One vector is turned by the same rotation once a step. Each row is the vector after some number of steps, and that number follows the row.
The counts run from 0 to 147.
[ -8  10   6   7   6  16  -6 -32  -5  -5  -5  14  -5 -13   2  17   1 -11
   3   7  -4  11 -20  11   5   2   9  -2  13  -5  28  21  -3  -1   2  20
 -27  -2   2   1 -11   8   0  -8  24  11  24  -2   9  -1  -3   0   1  22
  -3   6 -10  15   8 -34 -11   4  12  -3 -12   8  -7  -7]  103
[ 11   5   1  11   8   7 -29 -12   8 -12  -2   3   4  -2  -1   2   5 -17
 -10   3 -14   0  -3   4 -16  -7  28 -26   4  12   1   6  -6 -12 -12  10
 -28 -18   0  15   5   5  14 -22  -4 -15  27   6 -12   3 -10  -6  -1   1
 -23  34 -13  -8  -2   2 -15   7   5 -15  -2  -9  15   5]  24
[  1   6  -1   8  24  19 -28 -22  11 -13  -1   7   6  -7  10   0  -1   2
 -14   2  11   5  21  -1 -17 -24  18  -9  12  16   7   7   8   7  -7 -12
 -22 -12  -6   3   9  12  16 -21   5 -20  17   3  -8   0   5  14   5 -10
   2  24 -19  -3   1 -11   7 -18  13  -2   1  -1  11   3]  74
[-19   7   8   3   6  22  -6   0  -1   2 -10  30  -3 -18   9  11 -20  -3
  10  16 -15  -1 -23  17  -9  -3  16  -6  -4   7   6   3  -1   0  19  14
 -25  24  -3  -3   3   9  -1  -5  19  -2  16 -20   4  -5   4  -3  -3  16
  -2  24   0  14   4 -30   2 -20  14  -1 -13  12  -8   6]  100
[-15   2  -2   0   7  18 -11 -21  -2  -7 -14  15  -5  -9  -1  10  -2  -4
   8  19  -6   5 -21  15 -12  -9   8   6  12   5  21  22   4   2   0  14
 -32   9   1  -5  -6  11  -9 -15  24   8  19  -5   3  -2  -4  -7  -7  22
  -1   8   0  13  13 -38  -3  -1  10   5 -15  16 -13  -4]  102
[-13   5   9  14  -1  20  -5  -2 -10   2  -5  29   0 -19   3  18 -13  -7
  10  14 -11  -3 -28  17   3   3  19  -5  -3   0   0   7  -2  -2  17  12
 -24  15 -11   2  -7   9   1   4  17  -4  18 -12   8  -3   7  -3   0  14
   1  22  -6  11   3 -14  -1 -16  21   1 -12   8  -6   3]  99
[ 17   6   4  14  14  16 -17  -7  -2  -8   1   1  14  -7  -1   7   1  -1
  -4  -7   1  -8 -13 -16  -5  -8  32   6   7  16 -12   1 -22  11 -12   7
 -11 -14 -11   7  19  -6  15  -1  -3 -26  15  12   6  -5   7   8  21  -4
   9  27 -22  -3  -3 -20  10  12   1  15  16   2  18   5]  125
[  3   1   4  13  16   4 -20   1  -2  -5  -8  12   8  -7   5   7   3 -17
  12   0  -8  -5 -26  10   4   9  25  -5 -11  -6   8   0 -21   1  -2   7
  -3 -14  -7  19   3   2  27 -15  -3 -11  29   4  -2  10  -5   6   4   4
 -15  34 -24   3   4 -17 -12   2   1  -4  16 -19   0  -4]  116
[-15  -3   2   4 -11  31 -10   4  -2  -9  -7   7  -4 -18   4  11  13   6
   6  -3  -8  10 -16  19 -36   5  20   8  15  12  15  22  17   4  -3 -10
 -20   8  -7  14  -2  16  -4  -8  15  -5  26  -3  -3   5   9  -2   3  18
   0  20   1   9  14  14   1   5  19   4 -15   8  -5   3]  146
[ 14  -5  -6  19  13  20 -22 -15  14 -18  -1   5  -1   1  -4  -4   1 -13
 -18 -10  -5   4  -7   3 -19  -3  29 -13   7  24   1   7  -3 -19  -5 -21
 -13   1 -13   8  -5   5  16 -16   5 -24  23  12 -14   0  -2   4  12 -10
  -1  26 -14 -24   1   1  -3   0  13  -8   4 -10  17  12]  79
[ -2   3  -8   5   7  23 -10  -4  -9  -7 -10  13  16   4   4  15  -2 -14
   6   3 -16  11 -16  18 -13  -3  20 -13 -16  13   0  -2 -11  -4   5  -3
 -25   1  -2   4  -5   1  25 -16  20  -4  29   7 -11  11  -1 -12   2  -1
  -9  21 -22   0   4  -9 -15 -21  15  -1   9 -13   0 -14]  17
[ -7  12   6   3   1  -2 -19  -3  -7  -5 -19  17  -2 -12   6   8 -16 -13
   6  19 -18 -10 -19   4  11  -8   7 -23  12  14   8  -1  -4 -14   0  22
 -24   8  -7   5  -5   0   2  -4   8  -7  19  -2  15   1 -13   3  -7   6
 -12  29 -17   8   1 -35 -14   1  14 -10 -11   9   1  -2]  106
[  4  -9   8  10   0  38  -6 -13  -2   2  -1  18 -11 -11  -5  17   2  -4
 -11   0  -1  16 -17  10 -24  -9  20   6   2   6   6  19  14  -4   9   8
 -30   4 -15   3  -2  19   5   3  -7  -9  20  -6  -6   7  -1  -7   8  14
   2  15   3   5   8   4  15  14   4  13 -16   8   1  23]  91
[  6  14 -10  17  13  11 -18 -10  -5 -14   1   5  20  -9   6  12  -3  -5
  -3   0   9  -4  -6  -2 -11  -1  20  -6  16  22  -9  -5 -28  10 -13   8
 -10 -20  -2  12   0  -9  18 -19  15 -21  10  11   4  -1  10   9   7  -5
  11  32 -19  -6   8 -12  -5  -7  13  11  11   3  -3 -18]  70
[ -2  16   7  12  10  21 -12 -26   8   1   5  16  -9 -32  -2   9   0  -2
  -7  -4   5 -10 -11  -2  -6  -1  27   7   2 -10  10  25  -7  11   7  10
 -20  12  -7  -1  14   4   3  -3   7 -17   7 -25   3 -15   5  -2   5  16
  11  16  -7   9  -5 -19  24  -7   9   2 -10   4  10  26]  38
[-10   1   5   4   7   7 -13  18 -12 -14 -19  10  18 -10  13  20  -3   0
  17  14  -7  -8 -15   5  -7   4  22  -3   4  18   4 -13   0   6 -10  -2
 -10 -10 -13  13   8  14  18 -10  -2 -16  32  11  12  17  12  20   5  -4
 -10  34 -18   4   6 -14  -8  -7   7  -2   7   4  -1  -9]  62
[ -8  10   0  15 -23  23   2  -1  -7  -8  -4   4  -3 -24   3  14   3 -11
  -1 -16 -26 -13 -20   3 -11   6  16  -4  15  18   2   1   8  -5  -7  -1
 -14  14 -13  13   2  -1  14  14   7 -17  20  -1   4   1   8  -8  -4   7
  11  29   0  -3   0   7   1  10  26  -5 -19  -1  18   7]  143
[ 11   5   3   2  19  13  -9 -25   9  -3   0   3   5 -13  11  12   5 -10
   0  -8   5 -10 -13  -2 -11  -2  19   8   0  -7  20   7 -19  13 -24   7
  -7 -12  -1   4  21   3  33 -20  -2  -9  13   7  -4  16  -5   7   7   9
   6  21 -19   3  -6 -27  17   2  -7   5  13 -13   6  -3]  121
[  7  14 -11  11  15  19 -14 -17  -9  -6  -2   4  13  -6  14  12   1 -12
  -3  -2   4   2   3   4 -17  -2  22  -5   4  19  -7  -7 -22  14   2   5
 -14  -6  -2   1   4  -9  26 -18   9 -20  10  13  -2   5   3   5   5  -6
  13  31 -19  -7   8 -11   0  -8  21   9  13 -12  -3 -23]  71
[  7   2   5   2   7  25 -20  -9   7 -11   3   4  -4  -3   2   0   7 -14
  -7  -1  -7   4  -6  12 -27  -2  25  -8  -4  -2  14  22  -1  -2 -22  -4
 -15   4   2  12  19   7  12 -27  -2 -14  20 -11 -20  11 -14   3   1   7
 -10  16  -9  -1  -2  -4  16  -2   1  -4   5  -6  21  16]  29
[  9   1   8   5  19   1 -19 -18   9 -10 -10   4   9  -6   7  10  -5  -6
  -9   2   2 -13 -13 -19  -1  -4  30  -5  -1  10   9   5 -12   1 -17   5
 -13 -16  -7  10  18  16  19 -19 -13 -24  20  11   9   4   7  15  15  -7
  -8  26 -21 -11  -6 -20   6   5  -9  -1  10  -5  14  15]  123
[  4  11  -3   7  11  17 -14 -24  15 -10   1  -1   9 -14  -7   1  -2   8
  -4  -9   2  -6  -2 -18  -8 -10  35  16   7  12   8  18  -5  15 -15 -14
 -16  -7  -8   1  17  13  10  -4  20 -19  17  -2  -1 -15  19   3  17  -3
  10   4 -13  -6  -2 -18  16  -6  11   9   0   5  20  13]  130
[  5   5   7   7   8   9 -15 -29   9  -2 -13   1 -16 -14  -8  12  -1 -14
 -13   2   2   1 -25  -9  -8   4  28   4  15  10  14  25  -6 -12   4   7
 -25  12  -8  -1   6  10 -11  -9   3 -20  12   3  10 -14  -7  10   7  16
   8  10  -6   0  -3 -19  20  28   0   4 -10   0  -2  21]  41
[  4  13   1   6  22  15 -14 -15   4  -2   4   3   4 -11  16   7   5  -2
   6  -3   7  -6  -7  -2 -10  -8  15  11   4  -5  14   4 -19  21 -24   4
  -3 -23  -3  10  21  -6  26 -13   3  -8  16   2  -7   7  -7   6   9  11
   6  17 -15  11   2 -37  13   5  -4  15  11  -4   6  -5]  120
[  5   9  -7  10   6   8  -7 -20  13  -2 -16  -6   8 -12  -2   5  -5 -11
  -9 -21  -9  -7 -23 -10 -11  12  34   1   0  25   3   0 -16  -8   4 -13
 -14  17  -1  -2   6   1  19 -10  22 -20  16  12 -10  -9   7 -10  11  -4
   5  19  -3 -12  -7  -4  17  10  15  -2   6 -17  -1  10]  133
[-20   8  10   6  -2  -3  -4 -13   2  -5 -13   7  -1 -25   1  12  -8  -8
  11  -4 -15 -23 -35   0  12  10  16   1  14   8  27  -1  -2 -11   5  -5
  -6  20 -10   6  -1  10   9  15  22  -5  26  -3  13  -8   8   6   0   8
  -1  19 -11   3  -2 -28  -4   7  20 -13 -15  -2   2  10]  50
[ -9  10   4   6  -4  11   6  -7 -19 -16 -11   1   6 -13  13  26   1 -10
  10  -2 -13  -6 -26   4  -3   9  11   0  10   8  17  -2  -3   4 -17   7
  -8  -8 -10  17   3   9  21  -9   5  -7  25  23  20  20   4  12   3   7
   2  26 -15   6   0 -14 -13  20   8   6   1  -1  -1 -16]  60
[-11   4   9  -3  13  -2 -23   1   7 -16  -6   9  -1 -10   7  -1  -8  -8
  19  16 -10 -12 -16   3  -8 -13  10  -5  15  -2  20   2  -2   3 -28  -2
  -6  -7  -2  15   7   5  12 -11   8  -4  26  -9   3   1 -10  11  -2  10
 -15  17 -19   6  -2 -41  -5  -5   0 -15   2  13  15  -2]  112
[ 12   0   3  12  15  20 -21 -10  12   0   3  13  -6 -10  -8   6  10  -1
  -3   3   2  12 -12   8 -19  -4  38   6  -6  -6   1  30  -3   7  18  10
 -19  -6  -9   2   5  15  -8  -8   0 -12  12 -12  -1  -9   9   1  14  11
   1  24  -8   5   8  -7  17   5   6   5   0  -4   0  23]  36
[-18   3   5  -2   8  17  -9  -7  -1   1 -14  20  -4 -13   3   8 -13  -6
  12  20  -9  10 -20  16 -17  -5  15  -1   9   9  10   9   2  -1   9  11
 -26  19   0  -6  -6  11  -6  -9  19   2  22 -13   5  -4  -4  -2  -2  20
  -5  15  -3  15  11 -34  10  -9  13   1 -15  19 -17   3]  101
[-15  11  13   1   4  10  -1 -31  -8  -5  -5  19  -2 -14   4  21  -6 -17
   6   9  -9   0 -12  14  17   5   4  -8  10  -7  22  14   1  -8   3  16
 -22   1   3   8  -8   5   6  -8  16   7  24   4  18   0  -4  -1  -4  16
  -1  11 -15  12  -4 -34 -10   1  16  -7 -12   5  -4  -2]  104
[  1  17  -1   9  -3  24  -5 -15   9   6   1   2   4 -19   2   9   7   7
  -1 -20  -9  -9  -3  -5 -18 -15  21   3   7  11   4   6   7  14   5  -3
 -21   9 -11  -7  13  -3  19  20  22 -15  16  -6 -12  -9   8 -18  -3   7
  14  23  -7  13  -1  -8   8  -1  27   4 -11  -2  10   8]  137
[  0  12   8  13   0  21 -12  -6  -6   5  -8  13  -8 -15  -1  11   1  -9
   4   0 -13  -9 -20  -3  15   1  19  -7   4   7   0   7   5  -1  25   3
 -17  19 -17  -2   6  -3   0  21   7 -20  19 -14  17  -9   5   6   9   6
  12  26 -18  13 -10 -20  17   8  21   6  -3  -4  13  21]  44
[  5   8   2   8   1  17 -25   0 -14  -7  -8  15   2   3   5   8   4 -16
  16  13 -14  13 -23  16  -7  -6   7  -6  16   8   7   2   0   5   0  14
 -23  -9  -9   7 -11  -2   0   1   8  -5  32   7   8   1 -12   2  -1  14
  -9  22 -22  16   7 -33 -16  17  14  10   0   3   0 -14]  108
[  9   4  -9  11  11  18 -12 -22   6 -11  -1  -4  -5  -3  -1   1  -1 -22
 -15 -11  -6  -2 -10   5 -15   3  19 -13   7  21   7   1 -11 -21 -12 -19
  -9   8  -4  11   6  -3  26 -19   6 -25  17   8 -10  -2  -8   1   9  -6
   7  22 -12 -22  -6  -3   6  -1  10  -4   0 -14  19   8]  78
[-12  -5   8   2  -6  20   3 -13 -10 -10  -9   7  -9 -14  -4   8 -18 -19
  -2  10 -14  -8 -33   7 -18   3  12   0   9  12   9   8  -6 -17  -9   3
 -26  34  -8   6   4  12  -1 -13   9  -9  11  -6  11  -1  -3  -3   0  20
   2   9   3  -3  -7 -10  16   0   3   2 -21  20  11  15]  95
[-10   3  -4   5  18  -2 -13 -17   3 -24  -9   4  14 -11   8   9 -16  -4
  -2  13   8  -8  -9  -6 -10  -3  25  -8  13  23  10  -1 -14  -1 -19  -3
 -10 -10   1  13   5  11  18 -29   9 -18  17  13  10   0  15  15   9  -9
  -2  25 -19 -11   6 -14  -8 -18   7  -8   5   7  -3  -9]  68
[ -6  14  -3  -3  -2  21  -2 -17  10  -3 -10  -1   3 -22   2  14   6  -2
  -1 -22 -12  -6  -4  -1 -23 -10  14   1  11  14  14   5   6   1  -3 -10
 -28  24  -3 -11  16  -1  18  10  15 -14  15  -3 -17  -4   0 -12  -5  11
   8  19  -2   3   1 -10  18   1  26  -1 -14  -3   5  11]  138
[ -6   9 -11  12  -4  23 -11 -11 -18 -21   0  11  22   5  -4  10 -12 -15
   5   6 -14   0 -22   2  -5  -7  12  -4  10  26  -9  -6 -16  -1 -18   2
 -25 -10  -2  11 -10  -9  11  -9  25 -13  21  17   2  -5   7  -9  11   4
   0  13 -14  -1  -1 -22 -19  -8   9  10   5  11  10 -21]  15
[ 11  12  -2  12  -4  34 -23  -1  -5  -3   6  14  -2  -5   8   1  11 -13
   1 -11  -8   4  -4  12 -20 -15  21  -7  -1   0  -8   5 -10  14 -16  10
 -17   1 -11  12  16 -13  16  -7  -2 -17  17 -12 -19   6 -13 -11  -2   9
   1  30 -16   4  -6  -8   7   1  11   3   8  -3  24   1]  27
